[[130 136 135 131 129 130 135 136 123 131]
 [126 130 129 124 127 125 129 130 135 125]
 [145 118 116 144 145 145 116 117 132 145]
 [137 120 119 135 138 137 119 120 137 136]
 [151 116 115 151 150 152 114 116 128 152]
 [134 125 124 133 135 134 124 125 133 134]
 [145 121 120 145 144 145 119 121 128 145]
 [122 139 139 123 123 122 139 139 126 122]
 [122 144 145 123 121 122 144 145 120 123]]
|
[[130 136 135 131 129 130 135 136 123 131]
 [145 118 116 144 145 145 116 117 132 145]
 [151 116 115 151 150 152 114 116 128 152]
 [145 121 120 145 144 145 119 121 128 145]
 [122 144 145 123 121 122 144 145 120 123]]

[[128 121 109 126 139 151 120 125 128 132]
 [126 140 156 122 124 129 132 128 121 106]
 [127 141 156 121 125 129 132 128 120 106]
 [123 127 130 128 125 104 123 135 156 126]]
|
[[128 121 109 126 139 151 120 125 128 132]
 [127 141 156 121 125 129 132 128 120 106]]

[[113 111 129 128 153 127 125]
 [107 142 144 120 129 123 149]
 [129 107 119 134 145 133 113]
 [137 109 115 136 136 137 111]
 [112 141 141 121 128 121 145]
 [107 148 145 120 123 126 155]
 [152 130 115 135 108 137 117]]
|
[[113 111 129 128 153 127 125]
 [129 107 119 134 145 133 113]
 [112 141 141 121 128 121 145]
 [152 130 115 135 108 137 117]]

[[144 116 144 145 142 103 144 144]
 [148 126 120 151 117 112 119 119]]
|
[[144 116 144 145 142 103 144 144]]

[[131 126 124]
 [115 138 142]
 [119 133 142]
 [136 121 123]
 [136 117 132]
 [106 146 150]
 [121 135 132]]
|
[[131 126 124]
 [119 133 142]
 [136 117 132]
 [121 135 132]]

[[129 123 117 120 129]
 [122 132 140 135 134]
 [116 125 104 122 125]
 [127 123 116 120 131]]
|
[[129 123 117 120 129]
 [116 125 104 122 125]]

[[148 122 147 110 124 119 122 137 124]
 [120 130 151 120 147 114 138 123 139]
 [122 136 151 125 140 106 124 124 120]
 [109 117 147 130 140 110 127 123 142]
 [130 134 128 124 138 116 153 133 148]
 [130 119 128 132 114  98 124 115 133]
 [135 137 128 134 130 120 140 137 157]
 [151 120 151 127 144 123 133 121 128]
 [120 122 143 139 144 106 118 123 126]
 [143 137 139 139 128 114 116 144 128]]
|
[[148 122 147 110 124 119 122 137 124]
 [122 136 151 125 140 106 124 124 120]
 [130 134 128 124 138 116 153 133 148]
 [135 137 128 134 130 120 140 137 157]
 [120 122 143 139 144 106 118 123 126]]
---
[[122 135 121 130 120  99 130]
 [125 153 124 141 125 114 115]]
|
[[125 153 124 141 125 114 115]
 [122 135 121 130 120  99 130]]

[[130 133 133 138 134 134]
 [139 133 116 146 120 123]
 [131 134 121 148 116 122]
 [120 137 157 129 148 145]
 [138 133 115 147 117 122]
 [137 133 115 148 116 122]]
|
[[139 133 116 146 120 123]
 [138 133 115 147 117 122]
 [137 133 115 148 116 122]
 [131 134 121 148 116 122]
 [130 133 133 138 134 134]
 [120 137 157 129 148 145]]

[[110 107 137 137 140]
 [135 140 133 134 111]
 [138 135 109 110 144]]
|
[[138 135 109 110 144]
 [135 140 133 134 111]
 [110 107 137 137 140]]

[[132 153 121]
 [121 111 118]
 [131 116 149]
 [130 113 146]]
|
[[132 153 121]
 [131 116 149]
 [130 113 146]
 [121 111 118]]

[[135 124 147 113 148 120 108 126 149 140 151 135]
 [112 146 144 145 129 132 104 110 153 128 143 127]
 [119 140 145 135 137 130 100 114 155 134 150 131]
 [109 148 143 149 126 133 107 109 150 124 138 125]
 [128 132 147 124 143 125 102 120 154 138 153 134]
 [116 143 144 141 133 131 101 112 154 131 147 129]
 [132 128 147 118 146 123 105 123 152 139 152 135]
 [124 136 146 129 140 128 101 117 155 136 152 132]]
|
[[135 124 147 113 148 120 108 126 149 140 151 135]
 [132 128 147 118 146 123 105 123 152 139 152 135]
 [128 132 147 124 143 125 102 120 154 138 153 134]
 [124 136 146 129 140 128 101 117 155 136 152 132]
 [119 140 145 135 137 130 100 114 155 134 150 131]
 [116 143 144 141 133 131 101 112 154 131 147 129]
 [112 146 144 145 129 132 104 110 153 128 143 127]
 [109 148 143 149 126 133 107 109 150 124 138 125]]

[[113 112 131 112]
 [146 147 118 147]
 [111 110 129 109]
 [128 115 106 117]]
|
[[146 147 118 147]
 [128 115 106 117]
 [113 112 131 112]
 [111 110 129 109]]
---
[[113 139 137 109]
 [151 115 115 135]
 [152 138 129 103]
 [132 141 152 129]
 [122 107 116 126]
 [101 123 118 144]
 [101 130 124 130]
 [140 124 122 154]]
|
[[151 115 115 135]
 [122 107 116 126]
 [101 123 118 144]
 [140 124 122 154]
 [101 130 124 130]
 [152 138 129 103]
 [113 139 137 109]
 [132 141 152 129]]

[[132 110 125 103 126 139 151]
 [135 110 117 126 136 130 139]
 [132 110 118 123 130 141 151]
 [119 104 123 130 127 146 145]
 [125 113 124 125 133 138 147]]
|
[[135 110 117 126 136 130 139]
 [132 110 118 123 130 141 151]
 [119 104 123 130 127 146 145]
 [125 113 124 125 133 138 147]
 [132 110 125 103 126 139 151]]

[[120 123 127]
 [151 129 113]
 [140 135 125]
 [132 115 141]
 [117 137 132]
 [139 120 143]
 [137 149 144]
 [125 139 116]
 [117 115 145]
 [135 143 123]
 [138 112 135]]
|
[[151 129 113]
 [125 139 116]
 [135 143 123]
 [140 135 125]
 [120 123 127]
 [117 137 132]
 [138 112 135]
 [132 115 141]
 [139 120 143]
 [137 149 144]
 [117 115 145]]

[[143 140 141 134 128 155 132 123 131 143]
 [122 128 125 118 128 109 125 134 126 117]
 [123 123 118 134 114 125 132 136 134 122]]
|
[[123 123 118 134 114 125 132 136 134 122]
 [122 128 125 118 128 109 125 134 126 117]
 [143 140 141 134 128 155 132 123 131 143]]

[[108 134 133 136 110 135]
 [128 131 147 136 126 123]
 [105 133 130 133 109 133]]
|
[[105 133 130 133 109 133]
 [108 134 133 136 110 135]
 [128 131 147 136 126 123]]

[[145 127 130 144 148 118]
 [121 127 118 115 122 110]
 [127 127 134 136 131 131]
 [112 130 109 101 100 132]]
|
[[112 130 109 101 100 132]
 [121 127 118 115 122 110]
 [145 127 130 144 148 118]
 [127 127 134 136 131 131]]
